Each row is where one point has got to under a steady rotation. How many ticks took it there?
The counts run from 0 to 318.
[143  96 147 133 105  64 178  89 113 166 118 167 181 138 111 109 119 120
 130 146 150 126 121 125 107 167 124 163 158  42 124 140  88 143 103 113
 171 155 164 148 160 107 110 114 121 104 148 108 129 119 140 132 111 149
 138 113 126 113 147 119 150]
239
[169  89 174  93 134  90  88 125 116 148 124 142 178 129 143 153 132 165
  74 165 116 146 134 151 104 142 117 167 167  88  90 130 140 111 132 126
 153 116 153 115 148 134 147 136 126  72 132  91 149 108  95 103  97 110
 150 121  96 148 126 145 101]
286
[137  79 110  93 127  83 158  99  91 161 102 173 140 111 119 155  85 120
 119 158 166 121 106 143 102 186 146 141 160 125 160 160 115 130 132 107
 158 176 152 129 120  89  91 120 117 114 121 115 122  98 118 137 133 137
 142  98 127 169 137 160 112]
151
[148  79 122 124 107 101 175 129 111 142 126 157 162 124 107 116  71 115
 153 131 133  93  82 141 127 198 130 144 162 101 165 151  99 157 113  86
 167 138 129 115  98 116  97 108 140  92 146 125 108 108 143 119 116 115
 180 124 134 132 133 149 115]
234
[172 114 115 122 124 118 170 122 118 148 134 136 174  97 114 150  89 141
 152 150 162 131  90 116 125 155 132 161 186 100 140 125 127 159 151  87
 172 126 140 103 109 100 119  82 128  55 119  90 123 110 127 121  91 139
 143 108 139 127  96 162 115]
47
[152 107 169 100  89 114 130  96 117 153 106 159 147 115 128 150 120 146
 143 158 123 181  91 110 117 164 132 169 172 174 129 147 133 101 132  99
 143 135 149 118 146 134  87  84 126 106 121  84 130 123  88  97 136 159
 138  91 134 148 152 191 122]
179
[127 105 128 103 100 103 110 121 164 121 148 139 160 123 131  88 114 126
 158 144 131 144 141 106 107 170 141 182 136 137 143 105 115 171  99  96
 162 104 106 119 164 149 119  89  88  73 142  89 154 123 132  78 128 160
 144  84 133 147 117 185 136]
90
[135 106 199  93 120  94 156 152 112 133  88 134 178  91  97 164 133 158
 130 155  99 152 124 106  99 133 117 135 152  77 115 153 101 100  93 112
 174 140 127 148 125 138  83 101 141 121 134 146 144 103 136 122 138 125
 183 137  92 128 121 154 111]
25
[156 103 139  68  99 112 106 107 124 161 125 145 139 130 127 139 108 138
 176 150 125 173  98 129 133 136 125 188 163 164 123 139 142 125 114  88
 164 121 123 101 134 153  98 111 113  92 141  89 126 121  88  91 124 145
 141  97 133 155 125 192 121]
176
[156  93 169 126 124 104 141 116 138 145 115 134 209  97 118 144 140 149
  78 167 130 142 168 116 106 152 116 150 162  82 113 108  95 120 123 131
 171 113 163 134 156 126 137 103 156  93 138 113 146 133 144  93 134 146
 195 118 105 140 119 135 108]
211
[114  96 168  70 120 103  96 114 141 134 100 178 155  77 118 113 141 110
 117 164 102 164 163 118  99 176 152 104 159 119 155 148  89 131 109 130
 132  92 123 150 134 148  98 137 137 139 133 102 170 106 111 106 135 124
 159 110  78 165 134 139 124]
300
[173 120 156 122 144  94 162  93  99 168 117 147 197 117 104 172 143 137
 105 166 136 170 136 119 104 137 126 136 180  65  96 133 103 159 146 107
 160 135 166 114 142 133 123 125 148  74 118 103 165 120 138 116 104 152
 148 117 132 134 120 132 124]
52
[127 110 138  75 115  79 119  98 114 140 117 131 165 133 107 110 120 141
 154 128 137 143 106 109 123 129 128 175 151  63 112 133 112 176  62 129
 108 129  98 146 140 137  91 122 120  82 141 126 175  94 138 119  86 122
 134 101 102  96 128 159 142]
245
[112  86 172  77 133  98  73 140 144 134 117 179 144  91 124 116 130 103
 135 161  96 145 147 133 100 173 155 109 163 124 153 152  97 149  86 115
 140  93 130 133 124 142 108 144 129 138 151 113 159 100 114 107 122 109
 161 118  69 160 131 158 125]
302
[139 113 186  89 120  91 151 154 114 136  87 136 178  83  92 150 129 155
 151 155 102 145 123 116 117 133 112 137 152  72 115 159 105 101  92 103
 180 125 116 146 118 145  73 114 143 118 139 143 141  99 147 117 135 123
 185 149  87 128 110 145 112]
26
[169 118 159 113 140  86 150  94 103 173 110 158 192 118 104 166 149 139
 109 172 136 170 147 126 113 125 117 141 178  54  95 134 101 156 137 106
 153 120 161 108 149 140 127 140 146  77 126 103 169 122 137 118  96 146
 151 123 121 139 118 127 126]
53
[148  82 125 142 112  94 181 120 105 146 128 160 164 126  98 111  84 115
 147 137 139  99  90 131 119 199 128 151 167  90 163 145  99 165 112  87
 166 150 136 115 110 117  96 100 136  89 143 119 119 110 139 113 116 126
 177 119 145 125 143 149 125]
235
[141 105 130 111 127  72 150  84 122 153 118 152 155 110 104 119 112 114
 144 176 152 131 160 102 102 150 161 176 137  87 115 131 138 133 105 105
 175 116 118 140 167 109 134  98  99  68 134  66 187 133 131 113 115 148
 120 110 121 130 141 135 153]
166
[172 120 161  98 135  88 128  96 105 172 109 154 183 113 106 163 143 140
 112 166 130 166 142 131 128 116 112 142 176  53  86 140 109 153 125 114
 153 107 156 109 144 140 121 156 146  87 126 104 167 119 128 122  83 135
 153 126 110 139 120 122 127]
54
[126 110 140  90  91 102 126  93 144 139  86 169 171  59 118 113 146 130
 117 168 144 155 174 103 116 177 137 130 141 129 141 125  90 109 126 125
 160  90 135 133 151 134 101 123 128 134 121  92 150 134 108  82 145 154
 159  98 100 177 124 139 120]
297
[155  98 165 143 125 111 145 120 140 138 124 133 206  95 121 147 140 149
  77 169 134 136 160 107  95 164 118 150 171  95 120 105  94 121 125 125
 168 116 163 128 151 120 134  85 153  87 131 114 143 133 146  86 136 150
 187 110 113 134 122 150 102]
210
[120 105 123  98 107  93 108 117 153 117 148 138 161 120 120  86 115 133
 153 139 133 134 132 111 115 179 136 180 130 131 134 110 112 178  89  99
 143 106  96 112 156 157 113 100  90  71 136  90 161 119 133  75 118 147
 150  86 125 141 120 189 134]
89
[126 112 113  92 116 112  89  87 119 159  96 165 147  84 110 146 132 126
 146 176 178 154 148  99 113 139 117 179 162 156 121 139 124 152  94 111
 122 118 149 101 152  82 104 110 121  99 136 132 161 119 116  92 119 156
 122  85 110 157 117 183 124]
62
[132  96 135 140 129  74 153 108 148 133 147 157 180 106 113  85 112 117
 101 155 150 103 160 116  92 198 147 171 137  90 136 116  95 154  97 113
 173 127 128 158 174 121 117  96 120  99 145 118 147 128 157 100 139 158
 158 108 115 120 137 139 136]
6
[140 110 108  66  99 123 144 102 136 150 117 112 147 101 105 131  94 139
 181 151 152 152 119  92 121 122 137 186 154 113 137 124 126 154  90 106
 166 122 115 130 144 102 101  64 112  83 138 106 150 110 126 108 116 153
 126  87 130 131 104 175 125]
250
[139  79 149  91 127  97 106 154 124 148 122 196 135  97 127 157  96 109
 138 161  95 123 117 158 124 170 119 124 167 132 146 166 121 159 119  67
 160 114 126  79 115 141 109 141 105 111 123 111 129  94 127 117 103 126
 158 136 108 186 125 169 105]
72
[156 127 112 111  88 123 143  96 115 146 105 132 197 104 107 128 131 154
 124 131 167 147 103 113 141 155  92 174 179 110 125 122  85 174 109 115
 132 128 140  96 122 121  87 101 171  81 134 147 139 114 130  84 106 146
 177  95 143 135 105 156 108]
133
[130  60 128 115 118 109 115 128 127 137 132 171 147 113 132 103  92 113
 139 153 143  94 101 141 107 203 160 159 172 147 172 143 126 112 104 116
 151 128 152 135 109  96 117 106 132 101 155  98 107 109 106 106 137 108
 154  98  98 139 151 185 117]
308
[141 126 163  86 115  91 130 127 153 122 114 168 172  58 123 110 111 144
 140 135 129 142 129 126 124 173 130 135 149  82 147 136  92 114 107 134
 144 112 117 181 137 165  69 140 135 147 105 112 125  98 151 130 115 148
 151 116  49 119 100 146 141]
112
[170 111 130  88 111 112 131 125 114 143 115 120 196 116 123 142 109 172
 123 124 153 127  98 143 147 133  86 180 171  72 123 118 103 159 104 125
 150 127 131 104 111 141 105 131 156  67 140 139 121 101 130 104  90 120
 180 114 106 129  92 153  97]
130
[121  85 112  68 137 104  97 131 107 161 111 159 136  89 100 146  91 107
 164 167 145 117 122 135 112 140 133 153 165 132 142 165 121 163  75  88
 160 125 126 103 114  78 101 128 129 103 165 157 142  97 126 121 117 117
 144 123 102 161 114 173 110]
146
[120 106 158  74 109 101 111 103 139 139  88 179 162  69 123 113 137 117
 111 163 124 164 172 114 103 178 152 104 152 122 147 136  92 123 122 132
 135  88 127 151 141 148 100 131 141 141 127  94 164 110 112 100 134 130
 162 107  84 175 138 138 124]
299
[165 119 109 115 128 113 153 143 124 139 138 136 171  93 118 150  87 143
 159 148 153 125  86 121 134 152 130 171 185  96 144 126 131 165 139  90
 172 130 137 102 108 100 118  90 114  47 122 103 117 102 132 125  84 127
 135 108 129 127  84 172 116]
46
[145  80 164 104  93  81 150 124 133 123 115 156 191 127 137 111 104 151
 123 118 112 111 105 149 137 182 121 147 145  45 139 120  89 126 109 135
 141 125 127 135 120 174 103 135 107  99 116  94 118  98 136 112  90 120
 171 111  90 124 121 152 123]
316
[154 124 152 142 131  82 132 101  91 165 114 194 147  81  96 147 125 129
 143 160 171 133  95 106 118 171 111 188 161 152 114 174 141 106 105  82
 136 150 158 116 148 105  78 120 129 112 125 139 134 120 129 114 116 163
 120 116 110 118 140 175 135]
265
[113  78 137  65 107 108 127 115 130 137  86 156 150  81 131 130 105 127
 110 161 139 133 136 122  94 177 155 134 168 119 169 141  89 125 103 152
 132 140 146 170 133  68  90  90 124 147 132 129 130  87 112 133 140 127
 140  87  78 152 134 150 113]
225
[130  78 154  79 138  97 106 151 123 143 117 187 141  98 123 166 101 113
 133 166  93 138 132 157 114 166 131 113 166 130 140 163 117 156 122  76
 147 116 124  90 120 149 105 145  99 114 108 113 146  89 130 116 108 131
 158 131 107 183 121 170 104]
71
[151  90 147  48 131  91  88 112 116 148 140 132 154 149 118 144 116 132
 161 144 112 169 118 136 113 121 134 169 147 120 113 135 131 155  94  94
 154 129 110 111 137 179 113 146  97  79 140  98 158 108 111 101 121 137
 145 104 116 156 117 194 128]
173
[169  95 149  92 132  89 120 138 113 142 132 115 201 127 127 160 111 171
 107 136 139 129 111 158 119 125 102 169 175  50 106 117 109 147 108 134
 156 135 147 120 122 130 116 132 145  72 136 141 121  92 134 125  96 122
 171 114  92 126  88 154 106]
128
[155  96 145  47 119  80 110 100 141 144 145 122 176 138 132  88  98 136
 107 127 127 140 138 152 102 154 152 157 148  66 142 121  98 169  85 142
 153 115 104 179 162 161 115 132 136 102 143 108 149 100 128 112 127 128
 157 106  94 130 127 126 132]
11
[167  95 153  97 143  88 123 143 119 141 131 118 206 134 126 162 108 161
  96 146 133 127 115 150 105 134 115 158 187  50 112 120 104 150 117 139
 149 151 156 133 124 121 128 130 142  82 133 137 120  91 138 125 103 120
 165 109  90 120  95 162 109]
127
[142 137 131 122 127  93 143 107 107 150 122 173 158  81  79 101 124 106
 183 140 172 143  98 110 116 180 138 153 165 127 151 165  98 142  85  88
 158 137 139 143 124 129  59 136 162 119 157 150 134 121 136 118 138 150
 154 123 108 110 126 159 146]
32
[114  84 136  74  93 113 119 101 138 141  90 157 150  78 133 119 106 124
 123 152 152 135 135 119 104 175 143 142 168 124 174 135  94 121 103 149
 139 131 150 162 139  61  92  89 138 148 138 126 119  95 105 120 139 131
 139  85  90 154 137 150 114]
224
